array([[146,  69, 141, 173, 118, 121, 167],
       [138, 117,  82, 112, 140, 128,  77],
       [189,  84, 141,  73, 114,  96,  81]])
->
array([[138, 117,  82, 112, 140, 128,  77],
       [146,  69, 141, 173, 118, 121, 167],
       [189,  84, 141,  73, 114,  96,  81]])

array([[129, 131,  86, 141, 137,  89, 151],
       [114, 126, 163, 104, 105, 180,  98],
       [122, 124, 185, 142, 204, 192,  79],
       [137, 126, 112, 106, 102, 114, 158],
       [181,  84, 166,  71, 101, 182, 158],
       [125, 101,  97, 158, 188,  84, 128],
       [147,  88,  94, 127, 165, 110, 141],
       [121, 121, 169, 101, 107, 186,  97],
       [148, 110, 112, 115, 131, 124, 149],
       [178,  83, 183,  61,  88, 188, 154],
       [192,  66, 147,  88, 152, 190, 148]])
->
array([[114, 126, 163, 104, 105, 180,  98],
       [121, 121, 169, 101, 107, 186,  97],
       [122, 124, 185, 142, 204, 192,  79],
       [125, 101,  97, 158, 188,  84, 128],
       [129, 131,  86, 141, 137,  89, 151],
       [137, 126, 112, 106, 102, 114, 158],
       [147,  88,  94, 127, 165, 110, 141],
       [148, 110, 112, 115, 131, 124, 149],
       [178,  83, 183,  61,  88, 188, 154],
       [181,  84, 166,  71, 101, 182, 158],
       [192,  66, 147,  88, 152, 190, 148]])

array([[ 65, 104,  86, 168],
       [144, 150, 150, 160],
       [127, 129, 128, 131]])
->
array([[ 65, 104,  86, 168],
       [127, 129, 128, 131],
       [144, 150, 150, 160]])

array([[138, 140],
       [142,  61],
       [ 98,  96]])
->
array([[ 98,  96],
       [138, 140],
       [142,  61]])

array([[113, 105, 129, 165, 147, 123],
       [108, 118,  99, 134, 144, 145],
       [131, 114, 113,  97, 116, 127],
       [196, 139, 169, 126, 166, 161],
       [129, 100, 100, 133, 155, 157],
       [102, 122, 113,  93, 144, 124]])
->
array([[102, 122, 113,  93, 144, 124],
       [108, 118,  99, 134, 144, 145],
       [113, 105, 129, 165, 147, 123],
       [129, 100, 100, 133, 155, 157],
       [131, 114, 113,  97, 116, 127],
       [196, 139, 169, 126, 166, 161]])

array([[170, 145, 104, 144, 162],
       [124, 101, 160, 159, 109],
       [189, 133, 130, 158, 137],
       [111, 187,  56, 137,  97],
       [115,  72, 187, 133, 164],
       [181, 132, 132, 163,  99],
       [132,  89, 172, 119, 183],
       [144, 132, 108, 132, 181],
       [171, 175,  81, 179,  81],
       [ 74, 161,  83, 119, 109]])
->
array([[ 74, 161,  83, 119, 109],
       [111, 187,  56, 137,  97],
       [115,  72, 187, 133, 164],
       [124, 101, 160, 159, 109],
       [132,  89, 172, 119, 183],
       [144, 132, 108, 132, 181],
       [170, 145, 104, 144, 162],
       [171, 175,  81, 179,  81],
       [181, 132, 132, 163,  99],
       [189, 133, 130, 158, 137]])

array([[118, 127, 118, 116],
       [ 70, 136,  81,  78]])
->
array([[ 70, 136,  81,  78],
       [118, 127, 118, 116]])

array([[102, 183],
       [166,  54],
       [115, 135]])
->
array([[102, 183],
       [115, 135],
       [166,  54]])

array([[114, 135, 136, 147, 101, 129, 157, 116,  86, 146, 152],
       [ 99,  81, 136, 169,  84, 117, 141,  72, 142,  83, 181]])
->
array([[ 99,  81, 136, 169,  84, 117, 141,  72, 142,  83, 181],
       [114, 135, 136, 147, 101, 129, 157, 116,  86, 146, 152]])
---
array([[ 80,  99, 119, 174, 133, 170, 150],
       [ 68,  94, 119, 167, 114, 141, 154],
       [143, 120, 194, 182, 133, 156, 158],
       [ 80,  84, 149, 159, 121,  97, 171],
       [ 68,  89, 134, 163, 114, 112, 163],
       [ 93,  84, 164, 159, 133,  83, 175],
       [143, 110, 194, 182, 152, 141, 167],
       [118,  89, 179, 167, 145,  97, 175],
       [106, 105, 119, 178, 152, 185, 150],
       [131,  99, 194, 174, 152, 112, 171]])
->
array([[ 80,  99, 119, 174, 133, 170, 150],
       [143, 120, 194, 182, 133, 156, 158],
       [ 68,  89, 134, 163, 114, 112, 163],
       [143, 110, 194, 182, 152, 141, 167],
       [106, 105, 119, 178, 152, 185, 150]])

array([[106, 144, 141, 132, 124, 138],
       [117, 138, 101, 119, 102, 103],
       [ 65, 187, 141, 181, 154,  99],
       [161, 105, 144,  95, 112, 155],
       [158, 108, 126,  89,  97, 129],
       [ 90, 160, 113, 141, 109, 112],
       [176,  94, 166,  79, 105, 180],
       [ 79, 168, 110, 145, 104, 108],
       [143, 106, 183, 128, 197, 197],
       [187,  52, 126, 106, 192, 180]])
->
array([[106, 144, 141, 132, 124, 138],
       [ 65, 187, 141, 181, 154,  99],
       [158, 108, 126,  89,  97, 129],
       [176,  94, 166,  79, 105, 180],
       [143, 106, 183, 128, 197, 197]])

array([[151,  65,  92, 146,  82,  61, 159, 178,  64, 158],
       [ 62, 153,  62, 142, 158,  75, 106,  83,  84, 198],
       [175,  79, 163, 189,  71, 123,  78, 166, 176, 166],
       [ 81, 146,  93, 181,  94, 197,  71,  67, 171, 178],
       [167,  89, 148,  79, 173, 156, 178, 174,  73,  87],
       [ 73, 178, 138,  75, 188, 100, 165,  75,  93,  94],
       [187, 164, 182, 136, 124, 190, 149, 187, 184,  98],
       [103, 190, 180,  98, 133, 180,  85,  75, 178,  87]])
->
array([[151,  65,  92, 146,  82,  61, 159, 178,  64, 158],
       [175,  79, 163, 189,  71, 123,  78, 166, 176, 166],
       [167,  89, 148,  79, 173, 156, 178, 174,  73,  87],
       [187, 164, 182, 136, 124, 190, 149, 187, 184,  98]])

array([[171, 126,  91],
       [132, 133, 183],
       [126, 125,  68],
       [125, 126, 131],
       [162, 133, 181],
       [ 95, 126, 110]])
->
array([[171, 126,  91],
       [126, 125,  68],
       [162, 133, 181]])

array([[150, 178, 133, 105, 106,  95, 155, 136, 127, 207, 172, 109, 125,
        158],
       [105, 116, 134, 100, 145, 113, 189, 135, 114, 133, 129, 136, 134,
        108],
       [147, 160, 145,  90, 124, 134, 141, 126, 127, 190, 165, 108, 101,
        119],
       [141, 137, 130,  93, 154, 136, 166, 134, 119, 133, 146, 115, 107,
        108]])
->
array([[150, 178, 133, 105, 106,  95, 155, 136, 127, 207, 172, 109, 125,
        158],
       [147, 160, 145,  90, 124, 134, 141, 126, 127, 190, 165, 108, 101,
        119]])

array([[168,  68, 162, 122],
       [181,  69, 154, 104],
       [172,  66, 160, 112]])
->
array([[168,  68, 162, 122],
       [172,  66, 160, 112]])
